Each row has a name. After each piece below comes the name of the row it's from, unless a question asks for something else. Each question is about the rows just above it.

J355: [126 118 118 103 114  99]
J22: [133 104  88 125 157 104]
J375: [122 104  88 125 157 104]
J423: [127 120 120 104 115 108]
J431: [102 124 103 118 125  89]
J869: [223  95 106  57 100  77]
Which row holds [126 118 118 103 114  99]?
J355
[122 104  88 125 157 104]
J375

J712: [ 96 109 182 102  94 100 230]
J599: [151 104 154 129  96 109  64]
J334: [126  64 144 113 241 222 108]
J423: [117 140 166 114 108 141 159]
How many entries does [ 96 109 182 102] have?
4
Number of entries in [ 96 109 182 102  94 100]:
6
The row with [151 104 154 129  96 109  64] is
J599
The row with [117 140 166 114 108 141 159] is
J423
Number of entries in [126  64 144 113 241 222 108]:
7
Number of entries in [117 140 166 114 108 141 159]:
7

J375: [191 210 211  80]
J472: [191 210 211  95]
J423: [154 166  57  90]
J896: [201 109 127  50]
J362: [191 210  70  62]
J22: [108 162 108 108]
How many entries does [191 210 211] have?
3
Number of entries in [108 162 108]:
3
[201 109 127  50]
J896
Times [108] occurs in J22:
3
[191 210 211  95]
J472
[191 210  70  62]
J362

J472: [114 148 156 108  96  89  98  93 160 154 143 163 170]
J362: [132 164 157 114  91 136  89 142 115 173 118 165 119]
J431: [211  15  59 100  42 112 121 118 140  90 139 121 145]
J896: [ 93 147 156 110  68 132  96 114 113 123 168 157 116]
J712: [166 147 112  89 126 144 130 108 128 111  84 146 106]
J22: [109 114 163 110 116 113 106  95 138 116 167 110 151]
How many entries does [109 114 163 110 116 113 106  95 138 116 167 110] have?
12
[211  15  59 100  42 112 121 118 140  90 139 121 145]
J431
How many times does J22 hold [110]?
2
[ 93 147 156 110  68 132  96 114 113 123 168 157 116]
J896

J431: [128  99 159 128]
J472: [ 81  81  81 219]
J334: [ 85 191 159 128]
J362: [128  99  82 200]
J869: [165 218 218 218]
J896: [151 114 148 128]
[ 81  81  81 219]
J472
Count the entries of [151 114]:
2
Count the entries of [ 81  81  81 219]:
4
Times [218] occurs in J869:
3
How many entries does [85] have?
1
How many times does J472 hold [82]?
0

J599: [183  30 172 199]
J431: [122 140 160  98]
J896: [129 130 129 161]
J334: [129 131 111 113]
J22: [148 145 169 135]
J355: [100  87 240 193]
J712: [141  73 183 217]
J869: [108  77 114  77]
J472: [113 154 134 106]
Number of entries in [183  30 172 199]:
4
Count the entries of [129 131]:
2
Where do [122 140 160  98] appear?
J431
Times [129] occurs in J896:
2
Number of entries in [129 131 111]:
3
Times [114] occurs in J869:
1

J599: [143  69 183 100 135 146 137 122 190 140  86 192]
J431: [ 85 103  84  69 159 114 161 121  88 121  97  75]
J896: [159  87 109 172 151 113  71 130  67 103  97  93]
J472: [ 84  93 120  44  99 137 150  93 139 154 104 167]
J355: [140 152 121 156 152 170 220 173 109 141 136  95]
J334: [179 131  88 227 158  94 147  88  90 106 138 111]
J869: [177  80 137 206 161 129 111 108 116  99 105 135]
J712: [171 163 157 233 141 104 144 122 104 124 148 127]
J22: [ 96 121 126 121 118 143 127 156 110 110 133 110]
J423: [102 109 133  84  65 102  60 139 140 152 126 141]
Times [156] occurs in J22:
1
Number of entries in [ 96 121 126 121 118 143 127 156 110 110 133 110]:
12
[ 96 121 126 121 118 143 127 156 110 110 133 110] is in which row?
J22
Times [110] occurs in J22:
3

J423: [136 107 169 135  95  57  79 154]
J22: [165 142  60 184 133 141 119  99]
J869: [150 102 149 128 157 211 181  78]
J362: [123 161 188 134  89 207 150  52]
J334: [ 93 161  99  95 144 101 110 168]
J431: [137 142 164 157 127 100  72 110]
J375: [128  74 188 100 176 138  92  77]
J712: [ 79 109  54  91 175  82 107 144]
J355: [ 96  86 188 120 206 174  73 124]
J896: [179 165  56 173 180 177 139  67]
J599: [104 136 144 132 172 160 117 115]
J472: [142 175 169 142  97 219 168  59]
How many times does J472 hold [169]?
1
Count the entries of [ 79 109  54]:
3

J362: [121  99 122 107 117  73 118 141 114 121 136 117 172 142 110 134 160 126
 147 167  56 148 119 140 128 123 151 132 110 125 122 114 156  90 126 104
 118 113 121 148 119 183  73 118  73 118  73 122 124 122 125 122 164 139]
J896: [135 108 120 113 127 138 109 110 133 141 162 133 121 131 137 161 161 113
 120 207 118 120 167 118 128 122 133 149 154 146 120 124 124  98 177 130
 120  45 135 126 144 119 119 136 129 104 141 145 126 133  57 160 206 117]
J355: [140 137 142 137 112 119 152 138 128 114 172 114 114 128 110 120 113 127
 151 147 169 153 138 145 150 122 146 141 131 142 174 129 132 106  56  97
 116 118 117 123 126 163 134 125  80 132  81 110 125 125  40 126 177 133]
J599: [135 116 148 124 124 117 123 123 103 146 139  91 131 147 131 118 144 106
 143 114 121 130 119 148 127 161  95 103 117 173 131 121 143 145 173  89
 121 134 121 129 149 114 137 173 119 120 114 134 141  95 149  66 103 124]
Count of [113] in J599:
0
Number of entries in [135 116 148 124 124 117 123]:
7
Times [120] occurs in J896:
5
Count the entries of [121  99 122 107 117  73 118 141 114 121 136 117 172 142 110 134 160 126]:
18
Count the entries of [121  99 122 107 117  73 118 141 114 121 136 117 172 142 110 134 160 126
 147 167  56 148 119 140 128 123 151 132 110 125 122 114 156  90 126 104
 118 113 121 148 119 183  73 118  73 118  73 122 124 122 125 122 164 139]:
54
Count of [122] in J362:
5
Number of entries in [135 108 120 113 127 138 109 110 133 141 162 133 121 131 137 161 161 113
 120 207 118 120 167 118 128 122 133 149 154 146 120 124 124  98 177 130
 120  45 135 126 144 119 119 136 129 104 141 145 126 133  57 160 206 117]:
54

J599: [125 140 120 127 132 130 120 124 113 114 101 123 126 137 135 117 128 137
 126 136 137 120 125 126 114 133 128 131]
J375: [122 134 124 119 101 126 117 155 142 126 128 122 144 128 138 113 123 113
 131 147 124 114 135 115 130 130 125 127]
J423: [118 136 138 131 147 124 128 123 133 118 137 140 129 107 105 108 133 123
 135 125 124 135 138 146 149 129 118 119]
J334: [132 121 139 120 146 125 125 122 133 120 121 119 120 133 133 138 124 134
 128 122 130 116 120 136 118 134 132 125]
J472: [103 136 182 157 168 119 154 136 103 128 127 167 126  79  92 116 183 182
  85 105 146 136 143 182 153 110 169  83]
J896: [107 121  94 113  14 127 118 102 126 102 116 107 140 131 144  67 140  89
 125 107 102 107 165 102 110 132 107 136]
Number of entries in [125 140 120 127 132 130 120 124 113 114 101 123 126 137 135 117 128 137
 126 136 137 120 125 126 114 133]:
26
Count of [182] in J472:
3
Count of [128] in J334:
1
[103 136 182 157 168 119 154 136 103 128 127 167 126  79  92 116 183 182
  85 105 146 136 143 182 153 110 169  83]
J472
How many times does J472 hold [83]?
1
Times [102] occurs in J896:
4
[107 121  94 113  14 127 118 102 126 102 116 107 140 131 144  67 140  89
 125 107 102 107 165 102 110 132 107 136]
J896

J423: [190  84 248  47 158 111 198 134 116]
J896: [165  34 134 134 134 178 133 149 147]
J599: [102 161 102 119 124 149 104 122 133]
Count the entries of [102 161 102 119 124 149 104 122 133]:
9
Where do [190  84 248  47 158 111 198 134 116] appear?
J423

J423: [245 118 143 123 134  66 114  98 155 169]
J375: [245 118 143 123 134  66 114 178  93 108]
J712: [102 158 174  74 136 162  81 101 157 158]
J896: [102 158 174  74 136 162  81 101 157 126]
J869: [134 157 138 194 175  96 145 138 113  99]
J334: [102 158 174  74 136 162  81 101 157 138]
[102 158 174  74 136 162  81 101 157 126]
J896
Count the entries of [102]:
1
Count the entries of [245 118 143 123]:
4

